One hidden turn or mirror swaps the rows below in pairs. Which row is each named row swapped with?
fegog: [ 16.1  -6.9  11.3   8.3 -12.2 -23.4   4.9   4.4   5.2  -9.2  26.0 -12.9
  22.5 -12.2  14.0  22.4 -16.7  -1.8 -13.5 -16.1  -2.5]
zat: [  8.3 -23.1  30.0  -4.4   5.0  -1.3  -8.9 -13.3  20.0  -7.9  -5.8  -7.6
  11.0  16.2  -5.4  -0.7   6.0 -14.9  25.0  11.3  -5.8]
tuni: [ 16.4  11.1  27.6   5.8  14.4   3.4   8.4  -3.6   5.7   9.4   5.9 -22.0
  -9.8 -10.0  -8.3  -2.3   6.8 -15.6   8.3 -24.3 -22.5]
dida: [ 18.2   6.0 -14.6  27.0 -10.9  -3.2  -6.0   5.5  25.9  14.1   5.3   2.9
   3.9 -12.8  14.1   0.5   0.9  27.2  -8.0  -7.9  17.1]
fof: [ 20.6  29.2  -2.8  11.6  -1.1  17.7   7.1  10.4  12.3 -15.2  23.7 -11.3
   5.3  -7.4   3.1   0.0  -4.0   8.6  19.1 -20.7  -5.8]
sibab: [ -9.0 -13.6   5.4 -18.8  -1.6   7.2 -22.6  32.5  21.7   2.3 -25.7  -1.3
  -9.7  -1.9  12.6  -9.0  -6.5  -7.6  -4.0 -10.6  -4.8]
sipos: [ 28.7  32.5 -17.0   8.7   0.1   5.1   8.6   5.6  20.2 -12.5   8.6 -10.0
  23.9  -5.0   6.8   2.3  -0.4  -1.1   5.3  -3.3  10.3]
bivip: [-27.9 -25.1   2.8   5.2  11.9  -4.0 -18.9   4.0 -22.8 -27.8  10.7  -5.2
 -19.1   2.6  14.4  -8.5 -12.1  -8.8 -14.9  -6.8   7.0]
Sodi: [ -3.6   4.4   1.9   2.2  10.8 -16.0  -9.6  -4.3 -41.9  -1.7 -18.9  -2.6
   6.8  17.9  12.8   2.9 -12.1   5.0  -8.4   7.8  12.1]
Sos: [  8.0  16.3   7.2 -13.8  10.4   6.7   1.4   0.4  25.3  19.5  26.7  -0.5
   4.2   5.7  -3.2  -6.2   1.4  21.2  15.2  -3.2   7.7]
Mopu: [ -3.3 -28.7 -38.8   5.7  14.4   2.0  -0.6  15.6 -21.1   3.2 -15.6  -7.7
   5.7 -11.9  -3.9   4.0  -1.9  -9.3   9.6  -5.2  -2.2]
Nemi: [-28.8  -2.1 -17.3  -0.4  26.7  18.0 -23.2  -9.1 -12.9 -26.6   6.5 -10.7
   0.1   1.1  -6.5   8.9 -10.8  11.6  -5.6   2.4  19.4]
sibop: [ 23.7  -3.3  17.5  15.8  13.4 -26.4   5.2 -18.8  18.2   8.3 -14.5 -14.7
   2.5   1.8   1.4  -5.3  -7.4 -30.4   7.9 -10.7  -1.5]
fas: [-22.1 -14.6  -9.7 -14.0  27.5  -3.6 -10.8 -14.7  10.0 -21.9  -3.6 -16.0
 -21.6  17.3   5.3 -15.3  -2.9 -19.4  -7.2  -5.9  -4.8]
Tisi: [ -7.9  -8.0 -46.8   8.8  26.6  -2.7  -6.5  16.2  -5.7 -13.2 -10.8 -11.6
   2.3  -8.7   5.4  -3.6  -3.5 -20.4  -3.7  -8.9   3.5]
Dit: [  4.2  12.6  35.4   1.2 -10.4   3.7  -1.7  -1.9   8.9 -17.3  38.3 -11.3
   1.5  -2.9  11.3   0.0  -6.6  -0.5   4.0  -9.2   2.9]
Did: [ -5.4   3.1   9.3   1.5  11.9  18.1  -8.0   2.8  12.4  -7.1 -51.5 -14.1
  -9.4   0.9   7.1  -1.3 -18.0  -5.5  -3.5  -1.8   3.7]
Ziso: [  0.9   7.2 -19.1  15.8  20.4   1.7  -4.5  15.6  42.8  18.1  22.5 -14.0
  -2.0 -15.0  -0.3   1.2   0.6  -4.4   7.5  -2.3  -1.5]
Tekep: [-11.7 -33.5  15.7   1.6  10.4   8.0  -9.6 -13.0  -5.2   2.2 -23.3  13.0
  -4.3 -16.1  19.1   5.1 -13.0  -2.5   1.2  -0.9 -16.3]
Riz: [-16.7 -17.0 -34.0  -2.2  -7.7  11.5 -25.0   6.9   8.2  -4.6  -1.3 -16.6
 -10.1  10.4  -7.4   3.1  -3.3  -0.5 -10.7  21.6  20.0]
Sube: [ -8.5 -14.5 -34.5  18.3  15.6 -12.5  -8.4   7.6 -29.1 -26.8  -4.3 -11.8
  -2.1   6.1   9.1  -1.2   0.4 -10.8   3.7  -1.2   3.1]
mera: [-25.5 -30.4 -27.6  -6.0  22.2 -16.7 -13.6 -12.1  -9.4   1.5  -5.5   1.6
   2.4   3.8  10.3   5.1 -11.2  14.8  -0.5  -2.5  11.1]
tufe: [  1.0  16.6  17.1  -7.1   6.7  -1.5   4.8 -30.7  35.0 -24.9  11.6 -22.5
   1.1   1.3  13.4   4.3  -6.1   8.8  -1.2  -2.8   4.2]
Zotiv: [  9.1 -11.8 -15.3   7.0  10.4   5.5   3.5  24.8   6.8   2.1  47.4  -8.1
   6.5  -8.3  -5.5  -4.1  -2.2 -15.4  10.8 -10.1  -6.1]
Rumas: [  6.5  -9.1   4.4  10.0   9.5 -10.3  10.2   8.3   1.3  12.1  29.9 -24.3
   3.9 -31.4 -24.8   6.5  -5.1   1.5   1.3 -11.3   5.1]
taz: [  5.8  -3.7  25.7  14.7  11.5  -3.6   3.9   1.3   5.4  -2.8   8.8 -12.7
 -12.5  12.4   4.4  -3.0 -25.1   0.6 -20.5 -45.7  12.3]
sike: [ -6.0  14.5  -1.3   0.3  25.1  21.3 -14.5   7.9  10.6  18.0 -25.6 -27.4
 -13.2 -21.0  -3.4   4.8   4.0  -5.1  -1.8  -4.0   7.7]
nug: [ 20.7  15.6  -1.0  12.5  11.8  11.0   2.1  -3.2  49.2   8.6   1.3 -22.1
  -2.2   0.8  -5.4   1.1   9.4   8.7   2.7   4.6   7.5]
besol: [-17.1  18.4  11.8  -5.3   7.7  33.5 -15.7  -3.1 -20.4   2.3   3.1 -13.2
 -25.4  -1.3  -4.0  -4.4  -7.6  -5.7  -1.3  -7.0  15.1]
Vesa: [  1.0 -12.3  -5.6   7.6  15.8   5.5  -3.2 -30.8  26.6  14.9  13.5  -8.7
  -1.2 -24.0  21.6   0.1   4.0  -9.1  24.1  -8.2   1.4]
Katek: [ -2.6 -13.5  -0.7   1.8  15.5  13.1 -15.3  41.7  -7.5 -11.7   3.3  -2.4
 -16.7   4.2   1.9 -10.0  -1.8  -2.3 -26.2   4.0   0.3]
zagip: [  5.6  11.6  31.4  11.8  -1.6  -1.9   6.9  -7.8   2.0  32.4   4.2 -11.8
 -14.9  21.2   7.7   0.5  -2.7  -6.0  -6.8  -6.7  10.3]
fozol: [-10.3 -22.9 -31.7  -2.7 -11.1  -4.5 -17.5  22.7   4.3  18.5  -6.0   0.2
  10.0   5.5   3.6   0.2   7.7 -15.9   9.2  -3.5  -3.9]
tuma: [-31.8 -34.1   3.0   6.5   7.6  -9.2 -23.3   4.4  -4.7 -16.0   6.1   9.2
   2.9   5.5  15.9  10.7 -16.5   9.3  -9.6   1.3  13.3]
gak: [  9.3 -13.2  46.2   5.4  11.2   2.9   7.8  -0.9  16.3   6.5  19.0 -18.1
  -5.5  -8.0 -10.6  -7.3   3.2  -9.5   5.1  -4.1  -2.8]
zuse: [ 10.0  -8.4  11.9   5.9   4.2 -10.9  -8.9 -40.0 -19.3 -10.2  19.6   3.9
   3.8 -19.2   6.9  -0.4  -8.6 -16.1   9.2  -7.5   1.9]
gor: [ -3.3   1.3  28.0   4.8   2.0   0.5  -8.7  14.0  26.1   8.2  41.5   4.9
  -0.4  12.0   0.0  -0.6  -6.7   3.4   3.3 -11.5   8.7]
tad: [38.3 21.0 -9.7 15.7 -5.2 11.3 14.5  6.8  5.6  9.8  9.2 -5.9 10.2 -3.5
 -2.6  0.4 -3.6 16.1  5.1 -7.9 15.1]
pav: [ -3.6 -30.2 -38.4  -1.5  11.8  -7.0 -13.9 -15.3  13.3  -7.3 -25.2  -8.9
   6.9  16.0   4.5   2.8 -12.9 -15.1  -5.1  -7.5  -3.4]
Felu: [ 24.3  21.5  -1.7   9.9  -2.1   3.6  18.7  -5.5  14.3   2.7   2.8 -23.5
  -5.3  -8.7 -27.0  -3.5   7.3  -5.2  15.8  -7.1   2.5]
niz: [ 13.0  13.4 -14.1   0.9 -14.4  11.0  -7.9   6.1  36.1   3.3  18.9 -26.0
  -8.5  20.7  -2.7 -11.3   4.4  -6.2  -5.1   6.8  14.9]
sanup: [  0.1  -8.6 -26.0  12.9  -4.2  10.8  -3.3  14.0 -13.7 -21.5  11.7  -5.9
  12.3   3.1  14.7  11.7 -19.3  19.9 -17.8   7.6  24.7]
tibo: [ -6.2 -27.7   6.0  18.8   7.4  -2.9  -7.9   2.2 -31.6  -2.9  -3.5 -34.7
  -5.2   5.9 -18.2  -7.4   3.5 -11.0   6.0  -1.8  -5.0]
Fepa: [ -6.6 -34.4 -35.9   9.3   0.0  -5.6 -19.0 -13.4  25.3 -19.9  -2.2 -13.3
  -1.7 -19.8  13.7   2.6 -11.7  -3.6  -5.5  -2.2  -1.1]
solu: [  7.1  12.3  21.5  -0.3  24.8   4.3   0.0   5.2   0.9  12.8  12.9  -1.7
  -1.3 -26.7  -0.4  -2.5 -10.1   3.1  19.0 -23.6 -21.4]
dapo: [-11.0 -30.3  15.5  -1.6  -1.0   5.7  -5.5 -10.9 -15.8 -15.1 -18.9  -7.0
  -2.7  14.1   7.3  -1.1 -29.0   2.5 -25.9 -12.8  11.2]
Zik: [ 32.7  -0.1  -8.2  -0.6   3.0 -18.1 -12.3 -31.2   0.6   6.9 -15.7   4.9
  21.3   1.8   9.9  -4.6 -12.0 -21.2  -3.0 -10.2   1.6]
sop: [ 23.8   1.3  20.2  16.8 -13.1  21.5  -1.9 -11.0  -5.8 -14.2   1.3 -11.0
   5.1  -4.0  -8.0  -9.4 -22.3  21.4   0.9 -21.7  -7.5]
gepi: [  8.6 -13.2 -13.4 -13.0  -6.7  12.0  -7.2  10.7 -24.1 -15.9  -7.1   6.5
  10.2   5.9 -13.1 -10.1 -22.7  11.8 -20.8   6.3  12.9]
fam: [ -0.2 -16.4 -34.4   5.5   1.2   1.2   0.3 -11.8 -16.0 -21.7 -33.9  -6.6
  -3.8  -7.0 -11.3  -3.2 -13.2  -4.1  -0.9  -8.0   0.0]
nef: [  1.7  -7.0   4.8   6.8   6.8   0.4  -8.6 -16.4 -29.8 -20.1 -35.9  -9.9
  -2.6   7.9  12.0   4.4  -8.8   2.2 -18.1  -1.6  -0.4]
Fepop: [ -8.8   0.9 -17.3  -6.5   1.8  22.0 -12.6 -18.7   1.2  10.0 -12.3  -5.7
 -10.6  28.1  25.0 -11.5  -5.1  -4.4   0.4   2.6  28.1]
Sogu: [-10.2 -12.0   8.6  18.8  19.5   4.6 -10.5 -13.9  15.5   0.3 -17.7 -17.6
 -22.2  11.2   2.1   1.1 -25.4  14.3 -14.2 -30.7  16.4]
Goki: [ 15.9  -5.8  13.2  14.8  -5.1 -42.4  -7.6  -2.3  23.9   8.8  -2.8 -11.3
   2.0  -5.4  19.5   2.6  -2.1  -1.1 -13.2  -7.9  19.3]
Dud: [ -3.5 -30.1  34.9  -3.1  11.0   2.4  -9.5  11.5  -4.4 -25.4 -10.2  -8.5
   9.7  -0.4   5.5   4.2   7.2 -10.0   8.4  14.8   0.5]
visev: [ 20.3  -8.8 -18.4   8.6 -10.1  -4.1  -9.2 -14.6  38.6   2.0  35.4  -3.9
   0.7 -15.9  -6.6   0.1 -13.6   0.5   0.7  -9.9   2.3]
filor: [ -1.8  -7.8 -39.4   2.6  -2.7  -4.5 -15.8   0.3  10.7  -9.6  -9.9   6.3
  20.9  19.9  17.3   5.1 -21.0  -0.1  -9.0  14.2  12.2]
nive: [  9.9   9.0  -0.2  -0.8  18.0   0.0  -8.9 -20.8   9.7 -11.4  45.6  -0.9
  14.9   6.9 -15.4  -4.4  -5.4  -7.4  12.3 -12.2   3.3]

nive swaps with Nemi
Sodi swaps with solu
Ziso swaps with filor
Sube swaps with fof
sibop swaps with Did
niz swaps with Fepa
sipos swaps with Tisi
Felu swaps with fam
tuma swaps with gor
dida swaps with fozol
nug swaps with pav
zat swaps with Sogu
tuni swaps with nef

